rotation steps, each row followed by its count of steps:
The counts run from 0 to 157.
[158 150 150 146 176 122 106  87 166 155 114  86 109 128 152 163 182 117
 108 153 123  75 125 136 116 179 139 155 158 131 173 166 139 160 168 131
 141 202 123 108 125 108 123 137  99 118 131 137 138 144 121 111 169 127
  68 126 172 139 104 149 136  87 139 131 152 165 170 116 148 151 182 139
 145 114 114 123 146 131]  140
[102 163 142 131 122  83 172 126 146 151 145 136 133  87 100 152 100 135
 101 164 129 125 115  82 126 116 116 124 101 166 140  74 110  94 127 162
 165 151 200 104  91 111  81 156 125 145  97 147 132 160 116 128 116 112
 147  75 132 130 143 143 145 106 132 102 116 115 112 129 118 140 142 158
 111 166  76 125 159 152]  7
[106 156  90 119 133 162 149 108 170 140 129 155 114 144  77 153 122 120
  89 117 151 161 121 111 145 118 125 139 116 151  97 123 106 134  97 131
 191 105 125  82 142 119 132 183  86 134 131 127 163 132 148 108 140 117
 149  65 136 144 160  78 157 101 131  53 125 136 143 181 154 122 179  93
  45 128 129 124  96 135]  109
[104 139 173  99 151 106 133 112 125 122 117 128  99 109 146  90 103 119
 103 152 166 140 134 101  89 119  89 135 140 139 151 108 163  76 108 150
 151 139 167 128  70 193 122 144 122  78 165 110 129  94 110 193 105 133
 117 113 108 110 142 133 141 105 111 114  49 164 127 131 158 100  97 159
 126 168  77 139  96 113]  94
[145 109 173 141 123 189  96 131 154 128 170 130  79 140 165 103 143 121
 186 120 132  61 123 113 114 121 119 126 165 131 132 167 127 103 107 128
 155 205 138 145 109 153 196 107 102 136 141 110 123 137 132 103 147 142
 128 120 131 114 143 143 133  93 110 132 144 158 133 173 130 120 112 172
 135 158 133 155  88 102]  41
[ 84 135 126 130 153 122 138 146 115 154 171 163 131 130  67 114  97 156
 151 124  63 145 128 101 176  94 133 140 130  99  80 100 110 157 114 151
 161 134 135 169 151  58 120 135 147 171 112 107  92 118  99 113 121 145
 149 101 126 158 127  70 131 157 120 157 146 160 110 123 119 162 133 142
 142 180 138 108 169 124]  27
[143  98  88 140 135 182 134 123 133 126 136 142  88 178 108 117 151  97
 128 104  69 101 124 136 169 183  96 184 142  85 112 144 133 121 142 122
 123 164  96 154 164  84 116 152 158 139 127  94 124 154 113 123 167 145
 118 174 127 147 100  75 130 150 151 150 174 168 175 164 166 150 166 124
 119 137 146 109 129 133]  35
[132 150 104 125 137 119 159 121 154 135 143 163 158 145  66 150 107 124
 121 111 147 124 123  69 134 116 115 152 108 126 113  86 115 144 129 133
 195 120 140 118 144  54 143 195 100 153 115 114 142 106 113 123 143  85
 159  71 141 159 135  80 162 112 104 100 141 146 116 158 117 147 153 105
  73 126 122  91  94 147]  110
[141 105  92 155 122 129 119 104 141 130 126 119 200 140 152 157 145 127
 119 157 117 111 118 126 114 166 147  95 135 112 169 119 116 162 196 119
 113 142 129 118 160  95 132 178 117 133 113 151 127 152 121  79 134  79
 109  97 154 156 104 123 139  87 142 151 201 124 135 134 117 155 167 110
 111  79 147 105 112 174]  57
[116 116 147  89 170  84  85 124 147  86 131 143 100 154 138 100 120  96
 115 128 166 141 115  80  84 158  89 145 171  95 156  80 147  86 152 151
 150 101 148 127  82 165 111 114 149  93 151 123 152  93 102 213 118 142
  87 143 148 119 115 101 130 119  93 143  75 163 125  89 172  99 131 142
 122 165 122 125 117 114]  95
[ 97 151 168 140 146 140 189  98 143 162 155 118 120  55 102 119 118 124
 109 164 160 111  87 144 151 134 127 154 116 125 159  88 131 110  93 128
 167 130 132 128  96 113 117 171 132  76 125 124 168 121 126 154  93 115
 127  72 101 140 129 162 156 145 116 122  72 118 134 132 142 124 107 135
 128 170  67 101  98 123]  90
[103 168 173 164 122  95 143 174 134 164 177 122 127 125  94  96 125 169
 125 165  95  77 119 123 156 113 132 125 126 124 140 143 102 130 133 141
 156 168 152 190 125  68 137 145 164 181  92 144 121 112  96  89 156 145
 110  93 135 145  86 144 111 134 119 154 168 138 119 144 123 154 140 134
 167 167 134 110 155 147]  133
[ 96 164 155 119 152  84 153 111 149 136 163 146 139  95  98 118 123 127
 122 163 143 133 107 117 146 124 123 174 137  95 163  61 143 104 116 147
 172 132 142 129 103  99 115 170 142 105  97 131 149 101  95 142 104 113
 111  85 112 150 109 142 132 142  83 151  90 136  82 112 115 126  91 155
 161 190  93  77 114 122]  91
[157 112 134 176 140 201 165  98 155 171 176 125  74 116 132 130 132 127
 163 119  88  83 120 160 165 160 118 171 119 147 132 141 131 161 135 120
 154 195 125 152 118  91 138 177 140 130 122  92 125 149 123 102 123 123
 120  69 119 139 128 137 157 120 151 114 168 151 159 205 140 144 156 161
 125 170 108 133 115 135]  37
[129 101 114 128 163 150 107 118 127 134 147 118 150 159 119 106 150 113
  96 146  99 105 145 146 107 133 124 114 166  70 106 114 137 167 139 108
 144 149  53 183 164  79 172 165 115 126 120 130 116 131 110 104 174 124
 109 114 168 147 116 107 125 105 101 116 166 182 141 162  92 157 142 128
 155 124 151  98 122 158]  46
[101 124 142 149 159 163  93  82 173 160 142 118  99 142 141 100 157  95
  96 121 112 102 164 148 120 141 137 114 150  96 109 143 131 173 131 142
 165 173  72 146 150 141 173 147  72 112 174 117 120 118 134 117 162 124
  82  82 186 153 126 137 146  65  96 100 144 167 149 153 134 147 153 118
 137 124 154 125 103 138]  45
[150 100  59 100 138 139 147 104  99 125 119 121 137 124 131 144  79 137
 116 144  98 171 109 117 118 153 102 142  93  87 103  74 113 121 106 122
 135  78  91 140 128  99  99 210 155  77 104 113 137 120 113 171 117 119
 178  80 112  94 105 132 134 175 149  98 107 141 149 148 102 127 148 164
 105 127 123  83 127 149]  100
[109 121 147 139 135 161 162 115 141 182 150 135 173  81 145  99 125 130
 126 182 114 146 116 150 128 120 138  84 119 148 103 133 123 147 102 147
 154 164  88 195 127 124 153 174  97 109 151 115 103 159 138  90 132 108
 118  68 130 127 136 159 130 106 137  86 141 157 123 180 100 172 135 125
 132 149 133 123 120 140]  48
[121 118  97 128 133 143 122 128 149 105 154 140 137 112 127 121  74 148
 137 135 118 141 127  67 125 123 105 109 107 158 130  68 115 117 128 163
 166 110 188 136  56 136 126 191 125 111 107 123 149 127  94 160 113  91
 182  39 125 113 109 129 134 102 124  92 102 144 101 160 121 116 129 168
 105 145 105 119 104 136]  102
[102 132 131 107 121 105 104 170 155  74 151 138  67 139 128 112 179 120
 143 124 155 126 127 134 127 141 112 155 161  62 166  81 117  57 157 131
 109  94 160  97  96 154 119 121 160 127  94 136 148  97 109 149 118 131
 131 182 111 116 101 123 116 165 108 162  91 102  83  89 143  92 104 151
 168 132 124 143 104 119]  84
[100 120 156 117 118  75 119 181 114 111 144 162 177 151 129 146 144 117
 143 178 140 165  96  91  99 119 169  99 147 107 120  88 154  69 165 148
 148 151 171 150 111 130 119  70 134 129  87 141 127 161 122 121  81 113
 119 127 143 152 146  99 113 125 135 180 155 107  74 115 126 141 127 111
 131 122 118 134 149 141]  156
[166 108 117 161 150 213 171 113 123 160 143 148 106 125 113 122 136 118
 127 130  83 107 101 168 175 166 122 159 125 110 124 147 124 146  97 130
 120 153  81 155 145  84 102 153 135 114 107 101 132 159 100 118 150 129
 118 109 114 105 105 120 146 163 159 118 141 147 191 193 154 144 173 137
 125 142 155 113 127 120]  36
[172 153 143  96 138 127 136 156 111 131  83 105  98 168 132 124 182 120
  85 119 119 116 104 135  98 128 139 144 174  91 149 176 124 122 133 123
 112 171 105 153 130 115 132  79 139 111 134 125 118 162 122 123 170 183
  84 189 156  89  93 147 119 110 132 153 158 123 211 131 172 160 168 148
 140 144 164 147 152 122]  138
[ 98 135  84 113 158 139 140 118 127 153 134 132  85 152  69 127 108 108
 102  75  77 162 143 152 151  99 135 157 123  67  53 129 122 156  98 144
 144 104  99 104 185 108  97 113 116 144 130 108 112 117 139 137 152 185
 139 144 131 126 134  71 125 174 143 114 127 160 149 141 135 135 162 127
 129 137 164 117 180 117]  24
[171 155  85 130 147 158 117  94  89 157  85 130 135 166  96 163 109 111
 107  72  71 111 137 118 111 125 111 179 127 127  89 186 128 184 113  78
 127  97 104 122 178  86 101 137 130 151 138  97 125  80 133 135 162 167
 142 141 135 118 143  95 136 160 147 101 147 146 183 150 135 123 188 112
  80 134 164 100 162 125]  119
[140 115 128 122 122 160 110 166 124 133 107 158  63 159 121 108 145 126
 170 107  80 130 109 146 132 135  83 153 139 109 107 184 115 102 103 160
 105 135 110 154 140 155 112  92 151 128 155 103  97 160  96 142 151 176
 112 168 125  97 139  93 113 134 148 149 135 122 182 182 188 123 133 152
 118 145 161 158 144 106]  32
[150 167 146  96 115 117 138 145 137 136  84 127 118 134  86 164 117 133
 110 122 171 149 103  75  93 118 124 122 112 171 122 132 129  57 121 159
 154 117 208  92 106 165  75  78 114 108 129 119 145 163 144 149 125 123
 134 141 109 114 163 128 148 106 145 134  94 104 147 129 171 134 141 161
  92 128  83 161 137 119]  10
[ 92 151 120 133 146 123 115 159 170 142 122 134 100 166  86 112 151 129
 110  79  89  77 158 141 148 145 143 121 144 103 120 165  88 158 154 151
 135 129 127 133 152  83 152 145 103 191 141 127 124 106 141 116 187 162
 103 131 157 171 113 115 126 130 114 124 178 152 141 137 117 150 183 100
 130 110 191 153 145 101]  129
[144 140  88 156 132 144 103 105 119 134 147 115 146 139 101 134  88 166
 149 101  64  94 133 115 143  95 119 141 103 149 111 158 113 176 150  99
 133 133 139 167 132  54 118 161 179 168  99 121 101  81 115 102 145 133
 175 102 109 123 107 123 125 144 143 129 167 174 134 133  74 153 156 156
 135 138 162 100 164 128]  122
[125 107  99 103 177 121 101  86 160 136 108 100 128 116 124 146 117 119
  85 134 134 152 123 121 114 194 101 139 119 107 144  94 111 137 152 154
 164 122 138 105 123 135  85 194  84  57 143 121 135 112 125 185 136 134
 102  70 153 118 117 117 150  97 136  75  96 162 134 119 156 115 164 129
 104 132 123 118 101 119]  98
[113 105  74  90 183 105 110  98 156 120 131 143 139 133 121 148  96 102
 115 118 100 156 134  97 135 153  93 163 122 101 118  57 111 159 158 149
 154  88 133 117 127  98 102 210 125  86 121 122 150  94  99 194 137 132
 137  72 146 130  85 136 144 152 135 103 111 180 140 137 104 137 173 146
 102 131 108  91 108 135]  99
[101 141 139 106 149 135 151 123 169 117 133 111  54 101 118 133 177  96
 107 125 169 112 134 172 136 146 141 164 124  90 155 147 112  98 106 134
 117 102 113  79 121 171 113 127  99 104 159 124 157 118 174 159 112 115
  78 147 105 112 119 137 151 133 121 110  83  90 142 107 168  76 142 127
 124 123 121 163  92 122]  86
[ 71 146 138 111 154 112 146 118 184 108 127 132  66 104 116 113 150  84
 120 120 170 107 137 153 165 161 141 179 140  65 169  97 120 112 149 124
 135 103 101  90 122 112 111 159 108 116 146 141 179  89 140 162 147 121
 100 125 149 164 116 137 146 138  73 129  93 114 107  90 157  86 136 119
 123 128 111 130 101 125]  87
[ 75 139 115 110 158 114 136 129 160 160 151  98 145 108 136 150 146 108
  87 154 124 144 133 168 114 130 201  94 128 119 123  99 121 158 156 182
 126 158  89  83 143 174 123 136  39  83 127 129 149 176 164  90 126 135
  91  70 150 159 148 154 132  95 139 104 140 125 131 126 113 160 148 122
 141 109 132 166 142 143]  151
[157 178 202 143  95 114 157 164 125 176 136 121 112 123 147 115 161 172
 120 155 137 100  93 129 130 111 122 107 128 154 137 194 105  98  75 130
 118 182 144 184 107 151 122  74 140 161 131 129 114 175 111  82 135 148
 101 145 120 105 134 163 116 125 127 139 150  97 163 147 133 133 135 161
 144 163 126 167 145 135]  135
[146 158 166 143 119 156 135 104 125 152 157 159 137 125 109 123  66 153
 144 110 141 109 116  52 137  88 120 138 129 202 116 157 130 127 103 127
 174 140 190 156 101 123 139 130 135 163 136 123 108 119  99 127 122  94
 171  90 111 118 181 106 163 107 130 113 113 140  99 159 123 120 102 140
  76 161 119 130 111 132]  113
[134 133  99 121 126 180 161 113 152 119 136 147 154 103 136 129  65 167
 116 142 115 159 125 116 123 136 127 128  83 161 123 102 129 123  81 147
 146  97 165 138  97 135 117 199 125  77 114 111 128 122 107 161 102 123
 170  54  87  82 130 154 133 147 172  76  85 117 131 153 123 105 125 156
  89 125 108 118 127 137]  101
[183 113 153 144 111 219 127 125 118 124 161 144  78 146 157  86 130 144
 178 148 116  81 104 154 126 101 113 126 135 145 113 175 137 110  85 110
 132 185 122 170 103 150 174 110 143 111 127  86 112 149 136 125 145 129
 140 109  95 101 139 146 118 145 137 126 137 129 147 176 118 118  88 197
 135 156 140 132 125 121]  40
[131 154  73 104 109 170 156 142 139 123 112 150  93 172  82 125 110 112
  87  91 138 179 141 112 117 117 128 125 103 136  77 131 102 107  67 149
 149  66 109  92 171 127 122 165 100  97 156 127 143 135 164 144 159 144
 155 134 145 140 157  96 142 139 138  89 117 128 153 172 144 118 168  92
  63 100 157 128 115 142]  108
